The rows below fall into families. The same turns and mirrors carry the whole set onto itself and the rows of a family onto each other. For each named row, which other rows are in its family? Write them in the order they are listed.
These 40 rows form 5 families of 8 rows each.
zafa: [ -2 -20   7  -2  -4 -16  -7  14  12  44]
mav: [-18  -8 -20  11  -3 -10  15  -7   1  27]
Guka: [  3 -10  18   5  31  25  -6 -17  -7  27]
Ded: [ -1 -12  30 -12  15   3  -1   1  14  52]
selo: [-21   3   0  14   3   3  12 -27  -5  16]
tisar: [ -5 -12   6  -4   4 -12  -8  19  15  50]
liru: [-20  -1   1  10   7   7   6 -30  -8  13]
lavod: [-13   0 -20  13  18  16  -8  -9 -13  19]
Kes: [-20  -8 -13  14 -13  -9   9  -2   6  28]
fal: [  3 -19   9   3   1  -7  -9  17  15  49]
korop: [-15  10   5  15   6   4   5 -29  -6  16]
Bimod: [-15   1 -17  12  18  20  -8 -13 -13  22]
Lamit: [  0 -12   8   2  23  24 -19   8  -5  51]
Mos: [-17  -6  15  -6  -3 -22  11  -6  16  34]
gebif: [-19 -14 -17   6  -5 -14  10   0   9  26]
zifan: [ -6 -20  30 -11  23  13  -6   3  11  44]
tuno: [-17   5 -17  10  20  26  -7  -9  -9  27]
num: [-20  -6  15   2  -2 -21  12 -10  18  29]
Zus: [ -2 -14   2   4  26  22 -20   5 -11  47]
pibut: [ -4 -11  12   5  20  21 -24  12   0  49]
gen: [-22  -8 -14  13 -10 -11  11  -5   6  26]
gof: [ -1  -2   4   5  21  23 -24   7  -7  48]
gatep: [ -4  -2  14  -3  32  25  -8 -17 -11  26]
kedo: [ -3  -3  11   3  32  26 -10 -18 -11  26]
nizoz: [-14  -3  17  -6  -4 -21  11  -7  16  30]
gelib: [ -4 -14  34  -8  19   5  -1   3   6  52]
Vob: [  0   0  10   9  32  25  -2 -19  -6  24]
Niti: [-21   0   4  15   7   4  14 -26  -6  14]
tizu: [-17  -2 -19  15  10  18  -9 -14  -9  18]
leg: [ -6 -20  27 -17  21   2   0   2  11  46]
Zoval: [-25  -2  16  -5  -4 -18  14 -10  11  36]
lafuf: [-16   7   1  11  -1  -3  13 -27  -7  20]
Punek: [ -2 -15   6  -7   3  -7  -7  15  14  55]
Fenu: [ -2 -18  30 -10  20   7  -4   3   8  51]
duru: [-24   1 -20  10  13  19  -4 -11 -13  27]
riz: [ -2 -13   4   1  21  27 -16  10  -7  50]
vez: [ -2  -4  15   0  34  23  -8 -17 -13  35]
dolod: [ -4 -15   8  -4   1 -13  -6  16  17  49]
dipab: [-21  -9  20  -9  -2 -22   6  -4  10  37]
ges: [-22  -6 -13  14  -8 -14   8  -1  13  31]

Same family as zifan: zafa, mav, tuno, pibut, Vob, lafuf, dipab
Same family as gebif: Guka, fal, korop, gof, leg, Zoval, duru
Same family as kedo: selo, Bimod, Lamit, Mos, gen, Fenu, dolod

The rows below fall into families. The same turns and mirrors carry the whole set onto itself and the rows of a family onto each other. For each named row, which other rows are in its family? Write them in the order they are listed.
These 27 rows form 9 families of 3 rows each.
bubul: [-13 -19   2   8  -1  21 -24 -31]
kar: [ 11 -17  17 -10  -6  43  -4 -41]
mekal: [  4 -34  -4 -28   0  12 -12 -24]
misu: [  8  -9   9  -7  14  33  25 -21]
bug: [-15  -8  17 -13   8  24  17  -1]
zimo: [-12 -17  23   0 -14  -1   6 -17]
Tuzu: [-13  -6   4  -4  12  18 -30 -23]
muzo: [  5 -17   4   9 -21  27   8 -24]
Zipe: [ -3   5   6 -14  21  12 -11 -42]
Vovut: [-26  -1  -4 -14 -12  28  -7 -14]
pive: [  9 -33  -1 -32   1  17  -8 -26]
muz: [-11   0   4 -24 -17  41   4 -20]
vorid: [  6  -1  16 -23  22  36  -9 -30]
kogin: [-12 -12  24 -10  11   1  16 -14]
Dekid: [ -5 -16   3  -5 -12  -9  -1 -36]
dap: [-21 -13  12  -1 -12  17   4  -1]
fonev: [ -6 -11   9 -11  32  31  -5 -31]
rup: [ -3  -9   6 -18  18  -5  12 -33]
kab: [ -5 -11  22 -12 -17  31  15  -8]
Dab: [ -3   0   4  -3  -5   9 -21 -45]
bati: [  8  -8  15 -10 -15  34 -22 -34]
Vasur: [-20   3   0 -26   6  35   5 -14]
fizu: [  5 -32  -3 -31   8  13  -8 -23]
sef: [-14 -14  -5  11  12  13   4 -13]
sobar: [  2 -13  31 -14  -9  12  21 -22]
Tes: [ 12   3  13 -17   0  23  -6 -51]
zun: [ 13 -12  13 -20  -9   7  16 -43]

Same family as fonev: bubul, kar
Same family as rup: Dekid, zun
Same family as fizu: mekal, pive
Same family as Tes: Zipe, Dab
Same family as Tuzu: vorid, bati

